Some points:
[-0.4 1.0 1.5 -0.5 -0.5 -0.8 -1.7 -0.3 -1.2 0.3 0.1 -2.6 0.6 -0.9 0.3
 -0.1 -0.4 0.9 0.6 -0.6 -0.8 -1.2 1.1 0.3]
[-2.0 -1.5 -0.6 0.2 0.0 0.6 0.2 0.2 0.3 -0.4 0.8 0.5 0.5 -0.4 1.5
 1.3 -0.9 1.0 -0.6 -1.4 1.6 0.6 -0.9 0.4]
[-0.3 -1.0 0.6 -1.0 1.8 -0.5 -0.2 -1.9 0.3 0.3 -0.3 -0.5 -1.0 -1.6 -1.2
 -0.4 -2.0 -0.8 -0.9 0.7 0.0 -0.2 0.6 -0.5]
[0.1 -1.0 0.0 -1.1 -0.3 -1.3 1.8 -1.3 -0.7 -1.0 -1.2 1.7 1.0 -1.0 0.8
 0.8 0.2 -1.9 0.6 0.6 -2.1 1.2 0.4 0.4]
[-2.4 -0.7 1.1 0.5 0.1 0.7 0.4 1.0 -1.6 -2.0 -0.1 -0.1 1.0 0.0 -2.0
 -1.7 1.5 0.0 -1.5 1.0 0.9 -2.0 -0.9 0.3]
[-0.1 1.2 0.2 0.7 0.6 -0.5 0.7 0.5 0.6 -0.9 -1.6 -0.8 -1.1 -0.4 -0.8
 0.0 -1.8 0.8 1.3 -1.9 1.3 1.3 -0.7 1.7]
[1.7 -1.3 1.9 0.6 -0.5 0.1 0.1 -0.2 2.4 1.5 0.2 -1.2 -1.0 0.8 -0.4
 -0.5 0.0 -1.5 -1.1 0.4 1.2 -0.6 -0.7 -0.9]
[-0.8 0.8 -0.8 -0.8 0.6 -0.9 -0.4 -0.3 -0.7 0.4 -1.2 -0.3 -0.4 -1.4 0.1
 1.2 1.3 0.0 -1.0 -0.2 -1.6 -1.0 0.7 0.0]
[1.5 1.7 -0.2 0.2 0.9 0.4 1.5 -0.2 0.1 0.9 -0.4 2.0 0.3 -1.1 1.3
 -1.0 -0.2 0.8 -2.1 -0.1 0.4 -0.7 -0.7 0.8]
[-1.4 -0.1 -0.8 0.5 -1.0 0.8 0.9 -2.4 0.5 0.9 1.5 -0.3 -0.8 1.1 1.9
 -1.1 -0.1 -0.5 0.8 0.6 -0.4 -0.7 0.5 -0.6]
[0.4 0.3 1.3 1.8 -0.5 -1.1 -0.9 0.0 0.1 -2.0 -0.5 -0.4 -2.4 1.8 0.0
 1.1 1.1 -0.3 -1.6 0.9 -1.1 -0.2 -0.1 1.6]
[0.3 -0.3 -1.5 -0.1 0.6 -1.4 -0.2 0.9 0.7 -1.7 -0.5 0.6 -2.3 0.0 -0.7
 0.0 0.1 0.3 1.0 -0.2 1.1 -1.0 1.2 -1.6]
[-1.4 1.7 -0.5 1.3 0.8 -0.9 0.3 1.2 -1.5 -1.4 0.9 -0.5 -0.6 1.0 -0.3
 0.5 -1.3 -1.7 -0.3 0.3 0.1 0.3 0.0 0.0]
[-0.2 -0.7 0.1 -0.1 0.6 -1.1 0.1 -0.2 -0.5 0.9 0.2 0.0 0.2 1.6 -2.2
 -1.8 0.5 -1.4 -0.1 -2.0 0.7 0.8 2.0 1.8]
[-0.5 0.1 0.4 0.4 0.5 0.5 -0.9 1.2 0.7 0.6 1.5 -0.5 -0.8 -2.0 -0.8
 0.1 -1.5 0.4 -0.4 0.9 -2.3 1.4 1.5 -0.9]
[0.7 1.4 0.2 -1.7 0.1 -1.2 0.9 1.2 1.3 1.6 0.4 0.5 1.3 0.8 0.0
 1.6 -0.1 -0.3 -1.6 -0.8 -1.0 -1.3 -0.1 0.0]
[0.4 -0.3 1.4 -1.7 -0.1 0.5 -0.3 -0.9 1.0 -0.4 -0.3 0.5 1.3 -0.3 -0.7
 -0.1 -0.3 -1.4 -0.6 0.7 1.1 1.0 0.2 -0.5]
[0.5 -0.1 0.3 -0.3 -0.5 1.0 1.4 1.8 -1.1 -1.8 0.8 -1.1 -0.9 1.0 -0.9
 -0.5 -0.1 -0.3 -1.4 -1.7 -0.5 1.2 -1.2 -1.0]
[0.5 -0.9 0.5 0.6 -1.2 -1.0 -0.4 -1.1 0.2 0.5 1.9 -2.0 0.2 -1.1 1.3
 -0.9 0.4 0.7 -0.9 0.9 -0.5 0.8 -0.4 1.4]
[-2.0 -0.4 -0.2 -1.3 0.1 0.3 1.6 -1.1 1.1 -0.9 0.3 -0.6 -1.0 -0.8 1.9
 0.4 0.0 -0.5 -0.1 -1.4 0.4 -0.4 -0.9 2.4]
[0.5 -1.4 0.1 1.1 1.2 0.4 -1.9 -0.2 -0.4 0.8 0.4 1.3 0.3 -0.3 0.5
 0.7 0.2 0.7 0.8 -0.4 -1.7 0.8 -0.9 2.0]
[1.6 -1.1 -0.7 -0.5 -0.3 0.8 1.0 -0.7 0.3 -0.5 -0.8 -0.4 0.5 0.3 -0.4
 1.6 0.2 -1.2 1.1 0.8 -1.6 -1.0 0.7 -0.4]
[0.0 -1.2 -0.8 -1.8 -2.3 -1.1 0.5 -0.5 -1.8 0.6 0.5 0.6 -0.7 1.0 -1.5
 0.9 -0.7 0.8 -0.6 -0.1 1.4 1.1 0.0 0.0]
[0.5 -0.3 -0.5 0.0 0.6 1.0 -0.7 1.7 0.6 0.7 -1.2 0.3 1.2 -0.9 1.0
 -1.2 0.4 -0.5 -1.2 0.3 -1.2 1.1 -1.0 -1.0]
[0.4 0.0 0.1 1.2 -2.0 0.9 0.6 1.7 0.3 1.0 0.7 -0.4 0.7 -1.7 -0.2
 -1.9 1.1 -0.5 1.4 -2.0 -0.6 -0.3 0.6 -0.2]
[0.0 0.1 0.4 0.2 0.7 0.7 1.5 0.9 -1.2 2.0 -0.7 0.5 -0.3 -0.6 0.7
 -1.2 -0.8 -0.3 -0.3 1.5 0.0 -0.3 0.9 -0.5]
[0.3 0.2 0.0 1.1 0.2 0.2 1.3 -0.5 0.9 1.3 -1.7 0.0 -0.3 -0.2 0.2
 2.0 0.9 0.5 -0.2 -0.5 1.0 0.5 0.0 -2.2]
[-1.0 1.1 -1.3 0.7 0.4 -0.9 -1.2 -0.2 1.3 1.4 0.2 1.4 0.7 -1.0 0.3
 0.1 1.6 -0.5 -0.1 0.1 0.0 1.1 1.3 0.3]
[-2.2 0.0 -0.6 0.3 -1.2 0.7 0.3 0.9 1.3 1.1 0.8 -1.1 -0.7 1.8 1.5
 0.2 -1.5 0.8 0.6 1.6 0.0 -1.3 0.8 -0.2]
[0.5 -2.6 -0.4 1.5 0.0 -0.4 0.0 1.3 0.7 1.6 -1.8 -0.1 0.0 -0.1 -0.9
 1.8 -0.5 0.1 1.2 -1.0 -1.1 -2.1 -0.7 0.3]
[-0.7 -0.6 0.7 -0.8 1.1 2.3 0.5 0.3 -2.5 -0.2 0.3 0.8 -1.9 1.8 -0.1
 -0.8 1.4 1.7 -1.0 -0.2 -1.4 0.8 0.3 0.3]
[-2.7 0.0 0.1 2.0 -0.5 0.3 -0.7 -0.4 1.3 -1.6 -0.1 1.7 0.7 0.9 -2.2
 -1.2 1.5 0.5 -1.1 0.1 -1.5 0.1 -1.1 -0.6]
[0.5 1.1 0.7 1.7 -0.5 1.8 1.0 -0.6 -0.2 -0.4 -0.3 0.7 2.0 -0.4 0.4
 0.2 -2.1 0.1 0.4 0.1 -0.2 -0.4 1.7 1.2]
[0.9 -0.2 0.8 0.4 1.4 -1.7 0.6 0.3 -1.0 0.1 1.5 0.7 0.5 0.5 1.4
 -0.3 2.0 1.3 1.3 -0.6 -0.5 -0.4 1.2 -1.4]
[-0.6 1.2 -0.2 -0.2 0.3 1.7 -0.2 0.6 0.1 -0.1 2.2 -0.5 0.7 -1.7 -0.5
 1.6 1.3 0.7 0.3 -0.4 0.4 -1.0 1.0 -0.1]
[0.7 2.4 -0.2 1.2 -2.0 -0.2 -0.8 0.1 -1.0 -0.8 0.7 0.9 -1.5 1.2 -0.2
 0.1 -0.6 -1.8 -0.4 -1.1 -0.5 0.1 -0.2 0.7]
[-1.0 0.8 -0.1 0.2 -0.1 0.2 -0.2 0.2 -1.1 1.4 0.9 -1.1 0.2 1.1 -1.6
 0.4 0.9 0.0 0.6 0.8 1.8 2.3 -1.1 0.6]
[0.9 -0.1 -2.9 -1.0 -1.0 -1.1 0.5 0.9 -0.4 -0.5 0.9 0.4 -0.6 -1.2 -0.8
 -1.0 -0.7 0.9 0.9 1.1 0.4 -0.8 -2.7 0.3]
[-0.1 0.5 -1.2 -0.8 -1.4 -1.1 -0.7 -0.5 -0.3 -0.7 -1.4 -0.4 -0.5 1.1 0.2
 -1.8 -1.2 1.4 0.3 -1.2 -0.3 1.7 0.2 -1.5]
[2.2 0.9 -3.0 0.3 1.3 -0.3 0.2 -1.4 0.8 -1.4 0.2 -2.4 1.0 2.5 -0.7
 -1.2 0.6 0.5 -1.0 -0.1 0.6 -0.9 0.2 0.6]
[-1.4 0.6 1.1 -0.3 0.5 -1.2 -0.2 0.5 0.4 -0.8 -0.8 -1.6 0.5 1.1 2.6
 0.8 1.1 -1.0 1.8 0.0 -0.1 0.6 -0.3 0.4]
There is one direction along which these points spread out most. Take the direction at right angles to it along which they spread out most. Then take the direction at right angles to both along which they spread out most. Go by this last direction. Where along it does each point below lie, from 0 to 99? The average is 50, and the first point in the table lies past the average. One standard deviation of the points above along it is 16.
[0.6 -1.2 -0.6 1.5 -0.3 0.1 -0.1 0.5 -0.4 -1.3 -0.5 -0.5 1.5 -0.8 0.5
 0.8 0.3 0.8 -0.2 2.0 1.6 1.0 3.3 0.8] : 55
[1.4 0.1 0.5 0.9 1.9 -0.9 1.8 -0.1 0.5 1.1 1.5 -0.5 0.0 0.1 -0.5
 0.8 -0.4 -1.1 1.3 1.0 -0.6 0.7 -1.7 -1.2] : 41
[1.1 -0.1 0.9 -1.0 0.1 -0.1 -0.1 -1.7 -0.4 -1.1 0.5 0.3 0.4 0.1 -0.9
 0.1 -0.3 1.2 2.2 1.3 -0.3 -0.7 -0.6 -0.6] : 46
[-0.2 -1.2 -1.2 -1.1 0.8 1.0 -2.2 0.4 -0.7 -0.9 1.1 -0.5 1.0 -0.3 2.0
 0.5 -0.6 -1.2 -0.3 -1.4 0.0 -0.1 -0.6 -0.5] : 60
[0.1 -0.6 2.3 0.5 -0.2 -0.4 -1.3 -0.6 0.3 -1.0 0.8 1.3 0.0 -1.1 1.7
 -0.5 0.0 1.1 -0.9 -1.2 1.4 -0.3 0.5 -0.8] : 56
[1.2 0.0 -0.8 -0.6 -0.3 2.3 -1.7 -2.0 -0.9 0.3 -0.8 0.1 -1.6 -1.8 -0.5
 0.2 0.8 -1.1 0.2 -0.1 1.7 -0.4 -0.7 -0.7] : 36
[-0.4 0.8 0.6 0.1 -1.2 -1.4 0.1 -1.0 -1.1 0.9 -1.9 0.4 1.3 -1.2 0.0
 0.2 -0.5 -0.5 0.1 -0.2 0.3 -0.9 -1.6 -1.3] : 39
[0.8 0.3 0.1 0.4 -0.3 0.2 -0.3 0.3 -1.1 1.4 -1.7 -0.1 1.6 0.2 1.2
 0.4 -0.2 1.3 -1.4 0.8 0.0 -0.2 -1.2 -0.2] : 40
[0.8 0.2 -0.1 -2.0 0.2 0.5 -1.3 2.1 0.4 0.4 -0.6 1.5 -1.1 0.8 0.3
 -1.2 -0.2 -0.9 1.3 1.2 1.8 -1.0 -0.7 1.0] : 40
[1.2 0.8 0.9 -2.2 -1.0 1.0 0.4 0.6 2.1 -0.8 -1.0 0.0 -0.5 -0.5 -1.3
 -0.8 0.8 1.2 1.3 0.8 0.1 1.2 -0.1 1.0] : 38
[-0.4 0.1 0.4 -1.1 1.6 0.0 -1.4 -0.9 1.5 0.6 -0.1 1.4 0.5 2.1 -1.3
 0.7 -1.2 0.8 1.7 0.1 0.3 -0.2 0.7 -1.0] : 45
